The rows of D fall into a few groups, which share some directions, and each row is roughly a mix of its group's hidden directions.
D:
[[-4.14  3.25  2.54 -0.46 -0.93 -0.58 -3.40  1.23  1.01  1.84  3.63]
 [-3.71  1.29 -0.06 -1.36 -1.19  2.19 -2.00 -1.87 -0.28  5.54  2.12]
 [-1.57 -1.30  2.60  4.20 -1.78  0.55  1.60 -0.99 -4.21 -0.85  3.50]
 [ 0.83 -4.20 -0.39  4.15  1.69 -2.48 -0.66  1.67 -3.56 -2.19  0.96]
 [ 3.74 -1.82 -1.04 -0.29  1.48 -0.23  1.28  3.37  0.98  5.31  1.84]
 [-0.55 -1.26  4.74 -0.47  0.93  1.45 -1.09 -0.42 -1.64  1.31  5.74]
 [ 0.50  1.14 -3.16 -0.40 -3.45  2.47  4.79  0.03 -1.38 -3.05 -1.52]
 [ 4.29 -0.97 -3.23 -1.94 -1.04  2.91  3.96 -2.30 -0.94  0.03  1.16]
 [-0.32 -3.45  0.58  3.01 -1.99 -3.47 -1.74  4.03 -2.70 -1.22 -0.91]
 [-1.64  3.62  2.87 -1.77 -0.41  3.36 -1.75 -4.01  2.34  1.45 -0.97]
 [ 0.62  0.57 -2.06  0.40 -2.46 -2.79  2.21  3.44 -3.73 -4.03  0.67]
 [-0.06  1.62  0.64 -5.39 -1.01 -0.15  2.40 -4.59  2.29 -0.98 -0.30]
 [ 1.41  0.97  3.45 -1.87  0.46  3.46  0.92  0.48  2.36  5.31 -0.97]
 [ 2.17 -2.85  5.87  1.59 -0.39  0.00  1.69 -0.27 -3.02  1.17  1.72]
 [ 2.24  0.34  2.39  2.34 -2.40  1.36 -0.23  3.15  1.58  2.46 -4.88]
 [ 0.02  0.40 -4.54 -2.62 -0.83 -1.35  2.46 -2.24  1.43 -4.56 -1.52]
 [-1.43  0.82  3.51  3.25  2.45 -0.93 -4.64  1.98  2.43  0.22  1.53]
 [ 0.77  0.94  3.50 -3.64  1.78  3.52  0.49 -0.90  2.43  3.63  1.92]
 [ 1.56 -1.00 -5.20  0.49  2.75  0.52 -2.97  2.93  0.70  1.04 -2.95]
 [ 0.60  1.84  2.23 -3.46  0.13  3.84  1.35 -1.06  1.81  4.87 -0.89]
 [ 1.01  1.36 -1.23  4.75 -4.14 -2.30 -1.20  0.86 -2.98 -1.95 -1.41]
 [ 3.76 -1.74  4.35 -0.11  0.09  3.52  1.74  2.29  0.24  3.05  0.42]
 [ 0.44 -0.88 -3.16  5.94 -1.36 -0.90  2.74  0.50 -2.53 -1.69  0.60]
 [-2.95  3.92 -3.90  1.59  0.68 -1.35 -3.74  1.34  1.32 -1.95 -0.89]
 [ 0.56 -2.43  3.06 -4.92  3.25  2.11  1.63 -1.60  1.18  1.29  1.78]
 [ 1.53 -4.58  0.64  2.32 -3.29  1.23  3.71  2.10 -2.41  0.90 -0.20]
 [ 0.86 -1.62  1.93 -3.23  1.64  4.21  1.10 -3.54  1.46  2.09  2.85]
 [ 0.64  1.28 -5.96 -3.23  0.13 -2.09 -0.79  0.72  1.51  1.87 -2.64]
 [-1.26 -0.29 -2.76  2.37 -0.96 -3.35 -0.38  2.04 -0.21 -5.39 -2.40]
 [-3.91  1.13  5.56 -2.09 -0.35 -2.67 -0.18 -2.35  0.10 -0.69 -1.07]
 [ 0.07 -0.55  0.22 -5.12 -0.85  0.08  0.71 -2.08 -0.67 -5.30  2.37]
 [ 0.07  0.11 -2.74  6.59  1.73  1.09 -2.61  0.62 -1.44  0.53 -1.26]
 [-0.57  2.78 -1.68 -2.37 -2.21 -1.27  2.74 -0.90 -3.19 -4.87  1.01]
 [ 2.91 -2.80  2.25 -1.87  0.49  4.23  1.24 -1.70 -0.80  4.07  1.31]
 [-0.61 -2.16 -3.65 -0.11  4.70 -2.21 -4.16 -0.39  1.01  1.41  0.68]
 [ 4.04 -5.74 -0.71 -0.13  1.95  0.80  3.19  0.02 -0.24  1.27 -0.43]
 [-1.15 -1.36  2.28  5.28 -1.36 -3.85 -1.28  2.51 -2.02 -0.01 -1.13]
 [ 2.51 -2.88  3.56 -1.50 -1.04  3.54  4.34 -1.09 -0.81  0.78  1.34]
 [ 1.33 -3.04 -0.36  3.91  0.01 -4.23 -0.71  2.76 -2.22 -0.19 -2.97]
 [ 3.35 -2.30  2.31 -3.43  0.55  3.61  1.06 -0.66  1.61  3.89 -0.18]
 [ 1.57 -1.07  0.41 -5.26 -1.88  0.49  3.74 -1.85 -0.65 -2.99 -2.06]
 [-2.63 -1.45  1.60 -1.12  1.95 -2.91 -3.90  1.78  0.14 -4.53  1.51]
 [-0.90  0.31 -2.37  1.03 -0.28 -4.56 -3.21  4.29 -2.64 -1.34  0.62]
 [-3.29  3.86  2.30 -1.55 -0.31  0.37  0.61 -0.36  4.21 -3.60 -1.18]
 [-4.89  1.28  1.89  2.44 -1.52 -3.14 -1.92  0.09 -1.92 -3.13  1.36]
 [-0.83  0.41  2.93 -0.95  1.31  4.64 -1.63 -3.89  2.88  2.51  0.61]
 [ 1.77  0.52  1.06 -1.02  0.42  2.14 -2.38  4.23  0.75  2.06 -5.26]
 [-2.08  3.33 -2.99  0.75  1.02 -4.86 -2.65  1.88  1.17 -2.12 -0.50]
 [-1.25 -1.02  4.08 -0.34  0.87  3.72  0.19 -4.79  0.71  0.96  2.80]
 [ 0.80 -2.93 -4.74  3.43  3.27  0.89 -1.08 -0.19 -0.04 -3.12 -0.61]
 [ 1.41 -3.71 -0.08 -3.81  3.44  0.55  0.84 -3.52  0.15  2.10  2.51]
 [-3.19  3.61  1.64  2.35 -1.85 -3.42 -3.32  2.18  0.54  1.34 -1.37]
 [-1.56  2.23  3.08  0.97 -3.63 -4.04 -1.29  3.20 -2.61  0.28 -0.26]
 [ 3.79 -3.08 -1.65 -1.52  0.66 -2.86  3.00  2.35  0.29  2.77 -2.55]
 [-2.81  3.02  2.63  3.23  1.55 -1.74 -1.65  1.60  3.20 -0.54  3.27]
 [-1.84  0.75  2.29 -2.17 -2.30 -1.31  2.35 -1.55 -0.70 -6.02 -0.80]
 [ 2.90 -2.63  1.91  3.09  0.83  4.39  2.22  0.66 -0.97  3.14  1.28]
 [-2.12 -1.69  2.56  0.25  4.09  0.23 -3.47  4.41  1.67  1.12  0.08]
 [ 2.15 -2.45  1.52 -3.99 -2.52  0.43  5.41 -0.62  0.06 -0.13  1.08]
 [ 2.90  0.63 -1.43 -3.34  1.14  1.67  3.10  2.07  4.12  2.78 -1.25]
 [ 1.70 -0.19  2.14  1.10  0.96  3.50  1.41  1.79  0.57  6.01 -1.65]
 [-3.47  2.97 -1.68  2.46  1.13 -2.26 -5.09 -0.02 -0.48 -1.69 -1.07]
 [ 0.63  0.56 -1.77 -5.74 -1.08  1.78  1.93 -3.02  1.99 -0.39 -2.87]
 [ 0.21  0.03 -1.20 -1.77  3.04  4.29 -1.43 -2.75  4.28  2.47 -0.14]
 [-1.09 -1.61  5.17  3.38  1.48  0.89  0.55  3.54  0.53  2.55  1.33]
 [ 3.18 -3.58  3.40 -1.94 -0.07  1.14  4.14 -0.31 -1.15 -2.40  1.52]
 [-0.81  0.70 -5.28  3.73 -0.30 -1.92 -1.75 -0.02 -1.48 -2.35 -2.96]
 [ 0.82 -0.91  6.27 -0.03  0.51  1.66  2.47  0.28 -1.56 -0.12  3.72]
 [ 0.20 -2.01  1.33 -0.93  2.30  5.12  0.59 -4.03  1.86  0.90  2.69]
 [ 0.86  0.41  4.68 -1.54  2.60  3.93 -0.69 -1.83  0.71  2.79  2.62]
 [ 2.65 -2.23  3.55  3.10 -3.28  1.14  2.30  2.71 -1.99 -0.39 -1.82]
 [-3.54  1.98 -2.43 -0.41 -1.40 -3.04 -0.73 -0.49  1.31 -5.48 -0.18]
 [ 0.91  0.60 -1.86 -2.20  1.36  5.52  1.80 -3.74  1.86 -1.85  0.61]
 [ 5.98 -2.15  1.42 -0.85 -0.05  2.03  3.11  1.16  1.99  1.38 -1.49]
 [-2.82  1.56 -1.10  2.44 -1.13 -5.01 -3.46 -1.02 -0.47 -2.93  0.69]
 [ 0.94 -0.34 -2.44 -5.71 -1.71  0.48  2.78 -1.30 -1.33  3.48  0.52]
 [ 0.56  1.39  1.09 -1.29  0.29  5.35  1.06 -1.92  4.53  2.52 -0.94]
 [-1.81  0.15  5.00  1.48  1.95 -0.46 -3.45  2.76  1.40  3.20 -0.07]
 [ 3.71 -2.98  1.35 -2.19 -0.08 -2.03  2.68  4.04 -1.03  2.28  1.75]
 [ 1.48  2.83 -4.53 -3.38 -0.41  0.96  2.28 -1.12 -0.22 -3.63 -1.84]
 [ 3.36  2.00  2.53  1.03 -4.24  0.75  1.61  2.59  2.55 -0.56 -2.97]
 [ 0.16 -1.83  5.88  1.31  1.29  1.00 -0.27  0.54 -1.38  3.14  3.45]
 [-1.92  1.03  5.54 -0.54  0.38  2.38  0.27 -0.20  0.51  4.63  1.71]
 [-1.64  3.30 -5.72  0.77  1.04 -3.11 -2.27 -0.98  0.84 -0.92 -0.96]
 [ 3.01 -0.57  1.37 -3.05  1.49  3.98  2.14 -2.66  3.38  2.07  0.49]
 [ 1.96  0.43 -3.14  0.69 -0.63 -3.90  2.05  2.48  0.43  0.23 -5.07]
 [-0.88 -1.38  6.34  1.46  1.83 -0.13 -1.68  1.36 -0.26  3.00  2.04]
 [ 1.28  0.10  1.68 -5.28 -0.32  3.36  2.60 -3.34 -0.52  1.28  1.65]
 [ 1.48  0.20 -4.15 -3.70 -1.95 -2.33  4.14  0.58 -0.43 -1.60 -1.91]
 [-2.43  1.01 -5.12 -0.80  1.53 -2.81 -3.72 -0.40  1.04 -2.50 -0.99]
 [-2.83  3.12 -4.51 -3.85 -1.04 -0.75 -1.27 -2.55 -0.05  1.58 -1.10]
 [-4.87  2.94  0.72  1.98  0.16 -0.64 -4.36 -2.17  0.28 -2.29  0.01]
 [-3.27  0.84 -0.56  0.00  3.10  2.34 -3.43 -4.00  1.75 -0.29  2.92]
 [ 4.11 -2.93 -3.91  0.12  0.34 -0.19  3.01  2.83 -1.07 -1.79 -1.98]
 [-0.11  1.37 -1.49  2.33 -2.68 -1.81 -2.88 -2.72 -4.11 -0.61  3.64]
 [ 2.50  0.99 -5.95 -1.04 -0.60  0.74  0.11 -0.11  0.27  0.18 -4.64]
 [ 0.41  0.61 -6.23 -3.48  1.70  0.54 -1.90 -0.28  1.72 -1.10 -1.93]
 [ 3.29 -1.47  3.59 -2.14  1.50  4.38  2.53 -0.92  1.54  2.04  0.82]
 [ 1.39 -2.73  2.18 -2.10 -2.64  3.40  4.49 -2.19 -0.49 -1.53 -1.31]
 [-1.19 -0.50  2.63 -3.22 -2.47  2.10  2.72 -4.85  1.08 -2.01  0.84]
 [ 1.75 -4.22  3.90  3.34 -0.12 -0.93  1.57  0.36  0.29  3.34 -2.08]
 [ 0.17 -2.92  2.45 -3.52 -3.35 -2.36  2.55  2.02 -3.28 -0.19  1.09]
 [-1.18  0.25 -0.21 -3.05 -2.67 -3.16  2.03 -0.06  1.86 -5.15 -2.04]
 [-1.20  2.28  3.39  3.63 -1.65 -0.16 -3.55  0.90 -1.39  4.03  0.83]
 [-1.82 -1.04  6.07  2.70 -2.03 -2.36 -0.28  0.23 -1.77  1.84  1.20]
 [-0.91 -2.23 -2.34  1.14  0.75 -3.13  0.65  1.75 -0.82 -5.47 -3.04]
 [ 0.75 -1.41  4.00  4.47 -0.05  2.79  3.04  1.33 -1.62 -0.11  2.51]
 [-2.12  0.65 -3.43 -2.48  2.79  0.32 -1.85 -2.54 -0.77 -2.75  4.19]
 [-2.09 -0.99 -0.42  3.05  0.02 -4.72 -2.79  3.32 -2.49 -0.75  1.91]
 [-0.62  1.00 -2.13  3.61 -1.16 -4.62 -0.06  1.72 -1.70 -2.52 -3.54]]
One row of each group comes first, with its name. Which group is each row after those in?
[-2.12  3.13  0.69 -2.86 -1.37 -4.23 -3.03  2.77 -0.94  2.00  1.33]
(17)
[-1.86  1.75 -4.90  4.26 -0.14 -3.04 -1.75  0.43 -2.05 -0.99 -0.12]
(12)
[-0.68  3.45  2.21  4.28 -3.83 -0.64 -0.41  1.33  0.14  2.51 -2.72]
(26)

[ 1.61  1.21 -5.33 -3.98  0.31 -1.90  0.97  1.20 -1.84 -2.90 -0.30]
(17)
[-1.07  0.14 -2.60 -4.47 -1.78 -5.45 -0.77 -1.24 -1.24 -0.92  0.99]
(12)
[ 1.39  0.47 -5.00 -3.53 -1.22 -0.19  0.61 -3.35 -1.04 -3.51  0.41]
(26)
[ 0.76  2.39 -4.06 -0.21  0.62 -3.46  1.22  1.02  1.76 -4.31 -2.62]
(12)
[-2.79  0.86  4.41  2.55  1.22 -1.77 -4.19  1.66 -0.48 -0.75  2.48]
(12)
[-0.91  1.11 -3.45  2.83  1.19  3.73 -2.56 -2.98  1.30  3.26 -1.09]
(12)
[ 0.28  0.08 -0.66  2.82 -1.34 -5.18 -0.05  3.99 -0.37  1.15 -3.42]
(17)
[-2.91  5.91 -2.78 -0.92 -0.41 -0.07 -1.02 -1.78  1.64 -2.36 -1.29]
(17)
[-0.02  0.13 -5.99  0.65 -0.29 -2.65 -2.02 -0.15 -1.18 -3.82 -1.66]
(26)
[ 0.99  0.25 -1.86 -1.86  2.19  4.82  1.47 -3.98  3.45 -0.01 -0.68]
(17)
[ 2.80 -0.06  3.32 -0.69  2.66  5.33  1.64  0.51  1.93  2.17 -0.24]
(12)
